Here is a table of points, one per row:
(-1.3 -1.2 0.3 -0.6 -0.6 -1.9 -0.6 0.2 2.1 -0.9 -0.7 -1.1 -0.8 -1.5 0.9 0.4 0.8 1.1 -0.5 0.6 -1.3 -1.5 -0.7
 0.4)
(-0.4 -0.6 1.1 -1.8 1.6 1.3 0.6 -1.3 -0.1 1.2 0.7 1.7 1.0 -0.3 0.5 -0.8 -0.3 1.4 -0.6 -0.3 -1.5 1.0 -2.4
 0.9)
(-0.1 0.8 -1.4 0.0 1.5 0.1 0.0 2.1 -0.7 -1.5 -0.1 1.0 0.7 -0.1 0.8 0.3 0.9 0.3 -0.7 0.0 1.4 0.5 0.0
 0.4)
(1.4 0.3 0.4 0.4 0.3 -0.4 -0.1 -1.3 -0.5 -0.3 0.1 -1.3 -0.8 0.2 -0.7 1.9 0.7 -2.5 -0.1 0.3 -0.2 -2.3 -1.3
 0.9)
(-2.2 0.1 0.7 -1.1 -1.0 0.6 -1.4 -0.1 -0.8 1.6 -1.1 0.0 0.6 -0.6 -1.0 0.5 -0.2 0.9 0.0 -0.6 -0.3 0.1 -0.4
 -2.8)
(-2.1 0.0 -1.5 1.4 -1.0 -2.2 0.5 1.1 0.3 -0.3 0.0 1.0 1.4 -0.6 -0.3 0.7 -1.0 -0.8 0.4 1.2 -0.7 1.1 -0.1
 0.5)
(-1.1 -0.2 1.4 1.0 0.0 0.1 -1.3 0.4 0.3 -2.0 0.6 -0.7 -0.3 1.1 0.8 0.8 -0.5 -1.0 -1.5 -0.3 0.4 -0.9 2.1
 0.2)
(0.0 -0.4 0.1 -1.0 1.7 0.6 0.3 -2.1 1.4 -0.3 -0.9 -1.8 0.2 2.5 0.6 -0.4 0.4 0.7 -0.2 0.1 1.4 -0.2 0.0
 1.5)
(1.2 -2.1 -0.5 2.4 0.5 -1.5 -1.2 -0.2 0.1 1.3 0.7 -0.9 -0.6 -0.8 -0.8 -0.4 0.7 1.1 0.5 -0.6 -0.9 -1.0 1.6
 0.7)
(-0.7 -0.1 -0.1 1.1 -0.5 -2.2 0.9 1.6 -0.2 -0.9 1.7 -0.7 -0.5 1.2 -0.5 0.2 0.7 -2.2 0.8 0.2 0.8 -0.1 1.2
 -0.5)
(0.8 0.3 -0.8 -0.3 -1.3 2.3 -0.8 -1.3 0.2 -0.3 -0.1 -0.1 1.0 0.8 -1.9 -1.5 -0.6 0.0 0.1 -0.8 0.5 -2.3 1.2
 -1.2)
(0.6 0.4 -0.8 0.0 0.3 0.5 0.8 -0.5 0.3 -1.8 -1.8 -1.1 -1.0 -0.3 -0.3 -0.6 0.5 -1.9 1.2 0.8 0.5 -0.9 1.0
 -0.4)
(-0.2 0.9 -0.3 0.7 -0.4 -0.3 -0.7 2.0 -1.3 -1.0 -0.5 0.5 -0.1 0.9 1.2 -0.6 1.6 -0.2 -1.0 0.0 -0.4 0.8 0.5
 0.2)
(1.5 0.2 -0.8 0.0 -1.1 -2.4 1.1 -0.4 0.6 0.4 -0.1 -0.6 0.9 1.2 -0.2 0.5 -0.4 1.0 -0.2 0.6 1.0 -1.3 -0.4
 -0.1)
(0.4 -0.2 1.7 2.5 1.0 -0.1 0.9 0.2 0.7 0.2 -0.8 -3.4 -0.3 0.5 0.7 0.6 0.9 -0.2 -0.1 1.7 -0.1 -1.4 -0.4
 0.4)
(0.4 0.1 2.0 -0.6 0.7 0.8 0.9 -1.2 -0.1 0.3 -0.7 -1.1 0.1 0.5 -0.5 -1.2 -0.4 0.9 -0.4 -0.7 -1.1 0.7 1.6
 0.6)
(0.3 1.2 1.1 -0.8 2.8 0.3 0.9 -1.5 0.5 -0.1 -0.3 1.1 -0.2 -2.3 2.7 -0.5 0.6 0.2 -0.8 0.2 1.7 2.5 0.8
 0.0)
(-2.5 0.1 -0.5 -1.5 -0.4 1.2 0.2 0.7 -0.7 1.0 0.4 2.9 -1.0 1.5 -0.6 0.1 -0.9 0.5 0.2 1.1 0.5 -0.1 -0.5
 -1.1)
(2.2 0.5 -0.5 -1.6 1.5 -0.6 2.2 -2.8 -0.6 -0.4 -0.3 -1.2 -0.1 0.4 0.3 -1.1 1.0 1.0 1.1 0.2 -0.7 1.1 -0.4
 0.4)
(-0.6 -1.1 -1.8 1.5 -0.5 -0.1 -0.6 1.5 -0.5 -0.4 -1.7 2.0 0.3 -0.4 -0.3 0.2 -1.0 0.1 -0.3 -0.6 -0.1 0.8 -1.1
 1.1)
(-1.8 1.0 -0.3 0.9 -0.1 0.3 -1.1 1.3 -1.0 1.3 -0.5 0.7 0.1 -0.5 -1.0 -0.5 -0.9 0.1 0.8 -1.5 -0.8 -0.1 -0.7
 -1.3)
(2.7 -2.0 -0.6 -0.4 0.0 0.8 2.1 0.2 0.3 1.1 -0.9 0.5 0.5 0.2 -0.9 -0.3 1.4 0.0 1.3 -0.1 0.7 -0.8 0.4
 -0.1)
(-1.7 0.7 1.4 -0.4 -0.9 1.0 -1.2 -0.4 0.3 -0.5 -1.3 2.6 0.9 -1.5 -1.5 -0.8 0.2 1.9 1.4 -0.9 0.0 0.5 -0.1
 0.9)
(1.0 0.7 -0.1 -0.9 -0.9 1.0 1.4 1.4 -0.9 0.8 1.7 1.2 0.3 -0.5 2.0 -0.3 -1.0 -0.9 -0.1 2.1 1.4 -0.2 -1.4
 -0.8)
(1.1 2.0 0.6 -0.2 1.9 -0.1 -0.7 0.7 -0.1 0.5 2.4 -0.4 0.5 -0.6 -0.8 0.3 -1.5 0.4 -0.6 -0.5 -0.8 2.4 -0.1
 0.0)
(0.4 0.5 -1.6 -2.5 -0.7 0.5 -0.9 0.1 -0.4 0.6 -0.5 2.6 -1.9 -0.4 0.2 0.3 -2.4 -1.3 0.1 0.3 1.6 0.3 -0.1
 -0.5)
(-2.0 -0.9 0.5 -0.2 -0.9 -1.1 -1.4 0.8 -1.9 0.7 1.4 -0.3 0.2 -0.7 -0.6 0.5 -1.2 -0.1 -1.3 -0.9 -0.1 0.6 -1.9
 -0.3)
(1.9 -0.5 -0.3 0.3 -1.1 0.9 0.2 -1.2 1.4 -0.9 1.0 -1.3 -0.7 0.9 0.7 -0.6 1.9 -0.5 -0.2 -0.4 -1.1 0.9 0.5
 -0.4)
(0.7 -0.6 0.6 1.7 -2.3 0.5 -0.8 -0.1 1.3 0.7 1.3 -1.9 -0.6 -0.6 0.4 2.3 -0.3 -0.1 0.6 -1.0 -1.7 0.0 1.0
 0.4)
There is one direction along which these points spread out most. Take the direction at right angles to it along which they spread out most. Go by this last direction. For each point below, how far along it does it lie, from 0 to 99? 50 is the average, and the first point above lies past it. One standard deviation of the points above along it is 16.
(-0.1 0.8 -1.4 0.0 1.5 0.1 0.0 2.1 -0.7 -1.5 -0.1 1.0 0.7 -0.1 0.8 0.3 0.9 0.3 -0.7 0.0 1.4 0.5 0.0
 0.4) 47
(-2.2 0.1 0.7 -1.1 -1.0 0.6 -1.4 -0.1 -0.8 1.6 -1.1 0.0 0.6 -0.6 -1.0 0.5 -0.2 0.9 0.0 -0.6 -0.3 0.1 -0.4
 -2.8) 55
(0.8 0.3 -0.8 -0.3 -1.3 2.3 -0.8 -1.3 0.2 -0.3 -0.1 -0.1 1.0 0.8 -1.9 -1.5 -0.6 0.0 0.1 -0.8 0.5 -2.3 1.2
 -1.2) 49
(2.2 0.5 -0.5 -1.6 1.5 -0.6 2.2 -2.8 -0.6 -0.4 -0.3 -1.2 -0.1 0.4 0.3 -1.1 1.0 1.0 1.1 0.2 -0.7 1.1 -0.4
 0.4) 17
(1.4 0.3 0.4 0.4 0.3 -0.4 -0.1 -1.3 -0.5 -0.3 0.1 -1.3 -0.8 0.2 -0.7 1.9 0.7 -2.5 -0.1 0.3 -0.2 -2.3 -1.3
 0.9) 59
(-0.7 -0.1 -0.1 1.1 -0.5 -2.2 0.9 1.6 -0.2 -0.9 1.7 -0.7 -0.5 1.2 -0.5 0.2 0.7 -2.2 0.8 0.2 0.8 -0.1 1.2
 -0.5) 73
(1.5 0.2 -0.8 0.0 -1.1 -2.4 1.1 -0.4 0.6 0.4 -0.1 -0.6 0.9 1.2 -0.2 0.5 -0.4 1.0 -0.2 0.6 1.0 -1.3 -0.4
 -0.1) 54
(0.7 -0.6 0.6 1.7 -2.3 0.5 -0.8 -0.1 1.3 0.7 1.3 -1.9 -0.6 -0.6 0.4 2.3 -0.3 -0.1 0.6 -1.0 -1.7 0.0 1.0
 0.4) 73
(2.7 -2.0 -0.6 -0.4 0.0 0.8 2.1 0.2 0.3 1.1 -0.9 0.5 0.5 0.2 -0.9 -0.3 1.4 0.0 1.3 -0.1 0.7 -0.8 0.4
 -0.1) 39
